Named moves come first, each a turn or a mirror and shown by rows before and after it. Which of them, in which order, take the first row of each pair that follows to the second? Write the first one first, as in the answered first pair.
move N:
.07; .07; -.14; -.14; .05; .01; -.47; .36; .06; -.27; -.07; .00; .17; .24; -.11; -.21; .13; -.12; -.03; -.09; .05; .37; -.13; .00; .21; -.02; -.22; .11; -.44; -.15; .15; .29; .02; -.42 -> .06; .01; -.19; -.17; -.02; -.06; -.47; .34; .05; -.26; -.02; .01; .12; .22; -.08; -.29; .09; -.05; .05; -.08; .00; .34; -.08; -.11; .25; .01; -.27; .03; -.29; -.12; .00; .33; .05; -.43
.08; -.25; .13; .16; .28; .15; .14; .05; .00; -.11; -.13; .02; -.02; .09; .17; .20; .08; .00; -.33; .31; -.02; -.13; .05; .20; .15; .10; .01; .02; -.24; -.08; .06; -.13; -.24; .16 -> .07; -.42; .03; -.01; .12; .10; .18; .01; .05; -.17; -.12; .02; -.02; .13; .12; .04; -.03; .21; -.13; .28; -.14; -.03; .06; -.13; .24; .16; -.06; -.08; .10; -.03; -.33; .15; -.13; .22
-.46; -.35; .19; .04; -.01; .10; .28; .44; -.33; -.16; -.17; .23; .07; -.01; .44; .07; .22; .19; .19; -.20; .20; .33; .11; -.07; -.15; .18; .26; -.20; .12; .38; -.24; .30; .01; .32 -> -.46; -.23; .29; .18; .14; .14; .29; .47; -.37; -.15; -.13; .22; .05; -.09; .47; .26; .26; .00; .03; -.20; .24; .28; .11; .15; -.17; .16; .36; -.06; -.20; .31; .03; .10; -.02; .31
move H:
.14; .19; -.11; .00; .02; -.06; .02; -.17; .07; .30; .28; -.03; -.07; -.32; .02; -.14; -.33; -.12; -.01; -.37; .02; -.34; .02; -.03; .01; .27; -.02; .11; .30; -.17; -.06; .13; .19; -.07 -> -.39; .02; .13; .16; .05; .21; .05; .16; -.21; .02; -.23; -.04; -.14; -.14; .17; .00; -.17; .11; .02; -.29; .25; .22; .19; -.06; -.16; .17; .08; .07; -.16; .05; .05; .35; .20; -.03
.38; -.33; -.12; .02; -.17; .13; -.25; -.20; .13; .01; .08; -.03; -.02; .36; -.32; -.01; .28; -.16; -.06; -.01; .00; -.04; -.18; .23; .29; -.27; .01; .13; .03; -.08; .05; -.56; .03; .08 -> .18; -.12; -.13; .21; -.15; .28; -.26; -.08; .02; -.06; -.03; -.05; -.01; .20; -.22; -.01; .26; -.26; -.22; -.16; .07; .06; -.17; .34; .09; -.26; .05; .33; -.23; -.07; .34; -.56; .09; .05
.21; -.02; .04; -.25; -.01; -.13; .02; -.25; .16; .14; .17; -.05; -.17; .06; -.05; -.07; -.13; -.15; .19; .08; -.03; -.34; -.05; .00; .17; .04; .00; .04; .12; -.09; -.04; -.19; .14; .04 -> -.17; .19; .15; .07; .04; .15; .07; .02; .03; .06; -.02; -.13; -.20; -.10; .05; -.11; -.12; -.27; -.04; -.17; .14; -.14; .04; .05; -.04; .07; .10; .26; -.35; .03; .21; -.07; .22; .04
-.17; .00; .03; .11; .01; .13; -.03; -.03; -.10; -.19; .05; .04; .08; -.03; .01; .05; .21; -.02; -.18; .13; .01; .01; -.04; .09; .01; -.18; .04; .05; -.19; .07; .20; -.01; -.04; .06 -> .04; -.07; -.02; -.05; -.02; -.06; -.01; -.09; -.02; -.17; .11; .07; .09; .12; -.09; .01; .18; .11; -.03; .24; -.11; -.05; -.08; .06; .10; -.21; .01; -.09; -.01; .05; .07; -.02; -.09; .11
move S:
-.01; -.43; -.18; -.13; -.09; -.08; .03; .07; .04; -.10; .06; -.26; -.20; -.05; .15; .00; .06; .17; -.12; .13; -.10; -.04; .15; -.12; .44; -.02; .06; -.07; .32; .02; -.24; .08; -.03; .18 -> -.05; -.50; -.15; -.20; -.10; -.04; .04; .13; .02; -.11; -.04; -.30; -.17; .09; .14; -.03; .07; .20; -.01; .14; -.10; .11; .04; -.08; .39; -.04; .12; -.10; .19; .03; -.28; .11; -.03; .11
.16; .03; -.16; -.02; .02; -.10; .09; -.08; .15; -.01; .16; -.02; -.05; .14; -.23; .14; .10; -.02; -.06; .09; .01; -.19; -.20; .27; .13; -.25; -.20; -.12; .11; -.13; -.03; -.26; -.15; .04 -> .10; .08; -.16; -.11; -.04; -.16; .16; -.21; .16; .13; .21; -.01; -.04; -.03; -.13; .01; -.03; .05; .09; -.05; .03; -.30; -.12; .18; .18; -.01; -.14; -.20; .32; -.16; -.12; -.12; .01; .03
-.24; .07; .37; .17; .09; .10; .24; -.10; .15; .05; .35; -.28; -.09; -.02; -.10; -.06; -.13; .02; .27; -.15; .14; -.02; -.25; .00; .01; .20; .19; -.18; -.06; .05; .07; .01; .46; -.15 -> -.17; .06; .38; .22; .11; .17; .19; .02; .16; -.13; .25; -.28; -.03; .16; -.23; .00; .06; .00; .13; .10; .14; .14; -.28; .10; -.05; -.10; .14; -.19; -.35; .09; .12; -.17; .27; -.14
Then:
Each pair is 2 to 3 moves apart.
.23; .16; -.12; -.16; .03; -.06; .08; -.12; .14; .22; .29; -.03; .00; -.14; -.06; -.21; -.30; -.09; .11; -.24; -.06; -.01; -.01; -.15; -.08; .16; .04; .05; .23; -.18; -.40; .07; .18; -.13 -> -.09; .08; -.07; -.05; -.06; .21; .07; .18; .01; -.10; -.04; -.05; .08; .05; .00; -.23; -.09; .01; -.04; -.10; -.05; .51; .05; -.25; -.29; -.04; .01; .06; -.01; .09; -.44; .22; .10; -.10 -> H, S, N
.15; -.02; .06; .01; -.10; -.14; -.09; .00; .24; -.02; .23; -.08; .06; .07; .01; -.03; .04; -.20; -.14; .09; -.12; -.07; -.22; -.05; -.05; -.09; -.16; .12; .13; .05; -.19; -.19; -.15; -.15 -> -.29; -.09; .14; .13; -.11; .11; .00; .21; .05; -.19; .03; -.03; .04; .06; .19; .05; .09; .05; -.03; .03; -.01; .20; -.10; -.14; -.12; -.02; -.14; .07; .00; .22; -.13; .08; -.08; -.03 -> H, S, H
.13; .13; -.03; .14; .16; .00; .04; -.14; -.07; -.06; .21; .00; .12; -.06; -.01; .27; -.04; -.21; -.17; .00; .05; -.61; -.05; .34; .15; .10; .20; .09; -.07; -.09; .36; -.11; .01; .08 -> .20; .02; -.26; -.12; .02; -.12; .05; -.26; .03; -.08; .28; .03; .21; -.14; -.01; .12; -.15; -.04; .02; -.03; -.11; -.59; -.01; -.02; .25; .19; .15; -.02; .39; -.06; -.05; .18; .10; .11 -> H, N, H
.17; .05; -.09; -.19; -.03; -.14; -.20; -.22; .31; .04; .16; .01; -.13; .22; -.33; -.13; .12; -.21; .04; .12; -.16; -.11; -.11; -.04; .04; -.05; -.05; -.13; .19; -.03; -.32; -.09; -.04; -.22 -> -.04; -.14; .13; -.08; .06; -.04; -.17; -.04; .14; -.12; -.09; .02; -.18; .40; -.25; .05; .28; -.18; .11; .27; .00; .18; -.14; .09; -.04; -.20; -.01; -.20; -.20; .06; -.12; -.17; -.16; -.21 -> N, H, H
.15; -.23; -.01; .00; -.19; -.19; .18; -.13; .02; .11; .18; .09; .03; .15; -.09; .11; .17; .09; .30; .13; -.02; -.12; .03; .09; .15; .01; .00; -.20; .20; .01; .11; -.06; .06; .16 -> -.18; -.07; .04; .32; -.14; .07; .18; .03; -.11; -.05; .01; .14; -.01; .04; .08; .21; .30; .11; .10; .05; .09; -.02; .20; .22; .01; .00; .03; -.06; -.01; .13; .40; .06; .03; .23 -> H, H, S
-.33; .01; .25; .25; .01; -.04; -.01; -.10; -.58; .12; -.03; .02; -.10; -.14; .43; .26; -.05; .23; -.04; .08; .06; -.07; .17; .14; -.25; .05; .15; .00; -.06; -.14; .58; .33; .06; .04 -> -.11; -.13; -.04; -.04; -.15; -.30; -.02; -.35; -.37; .20; .18; -.01; -.06; -.19; .34; .13; -.24; .30; .15; .12; -.23; -.26; .16; -.11; -.05; .16; .01; -.19; .52; -.18; .12; .47; .12; .05 -> N, H
.07; .13; -.10; .05; .00; .02; -.03; .13; .15; .06; .17; .01; .04; -.14; .08; -.19; -.04; -.04; -.01; -.27; -.10; .11; .05; .04; -.03; .05; .00; .13; .03; -.06; -.11; .04; .22; -.05 -> .18; .10; -.12; -.07; .03; -.02; -.06; .16; .18; .03; .16; .01; .03; .03; .00; -.17; .04; -.02; .06; -.12; -.14; .18; .02; .06; .00; -.02; -.02; .10; -.01; -.09; -.19; -.06; .16; -.06 -> S, H, H
-.35; .11; -.11; -.18; .09; .14; .04; .09; -.09; -.01; -.07; -.35; -.18; -.09; .16; -.19; -.38; .10; -.05; -.18; .16; .20; .22; -.13; -.06; .41; .25; .16; -.13; -.11; .05; .30; -.14; -.05 -> .12; .01; .02; -.25; .23; -.03; -.11; -.01; .03; -.12; -.02; -.33; -.12; .29; -.15; -.01; -.02; -.07; -.13; .34; .09; .17; -.04; .19; .10; -.08; .20; .08; -.40; -.19; .20; -.29; -.48; .00 -> S, H, N
.35; .02; .05; -.09; -.10; -.04; .05; .17; .14; -.18; -.08; .23; .12; .25; -.50; .32; .45; -.15; -.13; .36; -.21; .27; -.22; .08; .03; -.40; -.18; -.29; -.17; .10; -.13; -.27; -.52; .01 -> .10; .31; .06; .18; -.04; .22; .03; .27; .02; -.19; -.16; .25; .06; .03; -.35; .35; .41; -.34; -.38; .12; -.06; .32; -.12; .25; -.16; -.28; -.07; .08; -.53; .10; .23; -.20; -.41; -.08 -> H, H
-.22; -.04; -.19; -.05; -.15; -.03; .03; -.04; -.09; -.06; .04; .11; .07; -.11; .04; -.04; .05; .12; -.03; -.12; -.06; .05; .14; -.19; -.01; .19; -.12; -.07; .39; .19; -.24; .38; -.02; .07 -> .10; -.33; .09; -.25; -.03; -.19; .00; -.05; .00; .01; -.10; .00; -.01; .31; -.13; .07; .17; .06; .26; .26; .00; .18; -.03; .06; .09; -.05; -.09; -.27; .00; .06; -.18; -.06; -.14; -.02 -> S, N, H
.04; .00; .03; -.05; .19; .07; .11; .08; .10; -.12; -.21; .02; -.08; .25; .01; .11; -.05; .12; .02; .18; .20; .17; -.11; .33; .00; -.23; -.05; .03; -.56; .05; .05; -.28; -.04; -.12 -> .31; -.12; -.08; -.30; .08; -.15; .09; -.12; .26; -.03; -.02; .10; -.01; .26; -.13; .02; -.11; .19; .16; .29; .02; -.03; -.17; .14; .19; -.22; -.13; -.17; -.06; .00; -.26; -.27; -.06; -.12 -> H, N
-.32; .35; .07; .13; -.04; -.04; .50; -.03; -.13; .42; .19; -.16; -.10; -.15; .15; -.03; -.14; -.30; .04; -.19; .05; .21; -.02; .02; -.11; .15; .10; .09; -.04; .10; .02; .03; .16; -.02 -> -.40; .11; .08; -.05; -.09; -.11; .54; -.02; -.23; .30; .07; -.14; -.12; -.03; .17; -.07; -.12; -.08; .29; -.06; -.01; .44; -.03; -.14; -.03; .17; .03; -.09; .16; .19; -.19; .23; .12; .01 -> N, H
-.13; .18; -.05; .51; -.09; -.16; .00; -.24; -.21; .14; .00; -.09; .41; -.15; .34; .09; .17; -.04; -.06; .03; .08; -.40; .04; -.09; .01; .24; .33; .22; .00; -.04; .32; -.06; .25; -.03 -> -.32; .07; -.07; .39; -.22; -.11; .03; -.12; -.24; .00; -.18; -.05; .40; -.13; .46; .05; .12; .10; .05; .05; -.01; -.17; .11; -.31; -.02; .31; .23; .15; .14; .12; .05; .18; .28; .05 -> N, H
.28; -.23; -.16; -.30; -.32; -.47; .07; -.01; -.11; .02; .17; .06; -.08; -.14; -.48; -.12; .41; -.18; .12; .36; -.22; .20; -.19; -.20; .16; -.08; .08; .05; -.20; -.09; -.47; -.36; .07; -.08 -> .17; .10; -.34; -.16; -.37; -.38; .02; -.12; -.12; .19; .24; .07; -.05; -.61; -.34; -.27; .14; -.29; -.08; -.02; -.21; .03; -.06; -.31; .05; .24; .09; .34; -.03; -.08; -.42; -.07; .30; -.11 -> H, S, N
.31; .22; .10; -.01; .12; -.30; -.17; -.25; .06; .07; .20; .08; -.09; .01; .08; .32; -.03; .04; -.14; -.03; -.12; -.20; -.16; .38; -.03; -.10; .05; -.04; .10; -.10; -.01; -.29; -.06; -.08 -> -.19; -.03; .27; .04; .09; -.04; -.13; .09; -.15; -.21; -.22; .13; -.08; .23; .28; .32; .07; .42; .06; .04; -.07; .32; -.09; .22; -.24; -.11; .06; -.19; -.06; .12; -.16; .14; -.05; .06 -> N, H, H
.37; .08; -.31; -.04; -.08; -.15; .05; -.14; .10; .14; .22; -.02; .13; -.02; -.19; .07; .09; -.15; -.22; -.05; -.16; -.14; -.08; .10; .07; .09; .03; .21; .21; .04; .02; -.19; -.28; -.02 -> .07; .06; -.41; -.03; -.16; -.03; .11; .01; .05; -.02; .10; -.03; .15; -.10; -.07; -.07; .00; .04; -.10; -.17; -.19; .12; .06; -.20; .00; .22; -.01; .21; .34; .16; -.23; .29; -.19; .05 -> H, N, H
.18; .10; .08; .31; .05; .24; .21; -.26; .36; -.01; .09; -.48; .04; -.03; -.21; -.31; .32; -.25; -.37; -.10; -.05; .12; -.22; .63; -.44; -.21; .13; .35; .03; -.07; .32; -.36; -.14; -.29 -> -.51; -.18; .24; .37; .02; .41; .31; .05; .00; -.22; -.34; -.39; -.04; .06; .06; -.20; .30; .34; -.14; -.07; .13; .53; .01; .39; -.53; -.08; .22; .05; .04; .16; .28; .27; -.14; -.12 -> S, H
.13; -.15; .14; -.06; .15; -.28; .04; -.15; -.02; .22; -.01; -.13; -.21; .02; -.13; .05; -.14; -.09; .14; -.02; .01; -.28; -.16; .34; .11; .17; .30; -.05; -.13; -.34; .17; -.18; .05; -.15 -> -.18; .03; .07; .12; .13; -.06; .05; -.06; -.09; .18; -.02; -.12; -.20; -.19; -.02; -.07; -.26; -.04; .00; -.30; .05; -.20; -.04; .28; -.04; .32; .30; .11; -.14; -.26; .21; .07; .17; -.19 -> N, H
.21; -.38; .05; -.24; .18; -.19; -.20; -.08; -.21; .26; .02; -.23; -.25; -.11; -.06; -.02; .08; -.02; .26; .37; .10; -.08; .30; .06; .23; .12; .04; -.45; -.07; -.01; -.24; -.14; -.42; .11 -> .17; -.23; -.12; -.26; .05; -.22; -.18; -.16; -.11; .32; .12; -.26; -.18; -.34; -.03; -.15; -.07; -.06; .25; .21; .01; -.20; .34; -.09; .27; .26; .00; -.39; .19; .01; -.38; .03; -.27; .09 -> N, H, N
.19; -.13; .05; .12; .02; -.04; -.18; .00; -.03; .08; -.14; .05; .02; .04; -.04; .09; -.01; .06; -.06; .27; -.10; -.03; .00; .39; .01; -.30; -.04; .06; -.15; -.21; -.26; -.15; .05; -.02 -> .07; -.03; .18; .20; .03; .06; -.15; .04; -.08; .10; -.22; .05; .03; -.01; -.02; .07; .00; .02; -.11; .24; -.05; .00; -.02; .40; .00; -.27; .00; .14; -.27; -.17; -.22; -.10; -.02; -.05 -> H, H
-.24; .26; -.26; .23; .05; .36; -.07; -.06; .04; -.01; .32; .09; .17; -.09; -.25; .02; -.10; -.10; -.68; -.32; .03; -.15; -.05; -.18; -.22; -.01; -.06; .07; .22; -.01; .41; .25; .13; .09 -> -.13; -.10; -.35; -.07; -.08; .15; -.02; -.11; .11; -.05; .25; .15; .19; .19; -.30; -.03; -.09; .21; -.32; -.12; -.14; -.02; -.04; -.45; -.05; -.11; -.17; -.28; .60; .10; -.07; .41; -.03; .20 -> N, H, H
.35; .07; -.29; -.16; -.13; -.16; .01; -.14; .13; .17; .11; -.05; .00; .05; -.13; -.23; -.17; -.23; -.01; -.08; -.10; -.09; -.10; -.08; .05; -.04; -.12; .02; .35; .01; -.15; -.06; -.20; -.16 -> .20; -.19; -.03; -.16; -.08; -.09; -.04; .10; -.07; -.06; -.14; -.02; -.02; .43; -.07; -.06; .11; -.10; .15; .21; .02; .24; -.10; .06; .06; -.28; -.09; -.25; .02; .12; -.06; -.15; -.35; -.07 -> N, H, H
-.02; .26; -.17; .19; -.29; .18; .09; -.09; .04; -.18; -.02; .14; .06; -.15; .21; -.01; -.07; -.11; -.22; -.23; .01; -.18; .12; .07; -.11; .15; .08; -.15; .02; -.04; .11; -.08; .02; .07 -> .15; .18; -.08; .19; -.18; .10; .09; -.14; -.01; -.15; .01; .14; .10; .03; .12; .07; .04; -.18; -.14; -.09; -.01; -.26; .03; .18; .00; -.02; .03; -.28; -.14; -.08; .16; -.29; -.13; .10 -> H, H, N
-.05; -.03; .28; -.30; .10; -.28; .00; -.11; .06; .27; -.23; -.24; -.27; -.12; .09; .09; -.13; .06; .54; -.33; .15; -.04; -.08; .11; .14; .14; .09; -.11; -.09; -.10; -.21; .24; .08; -.10 -> .08; -.21; .22; -.31; .07; -.22; -.06; -.03; .12; -.06; -.36; -.22; -.14; .24; -.12; .08; .17; .09; .42; .01; -.01; .28; -.15; .05; .09; -.25; -.07; -.24; -.11; .10; -.45; .18; -.17; -.08 -> S, N
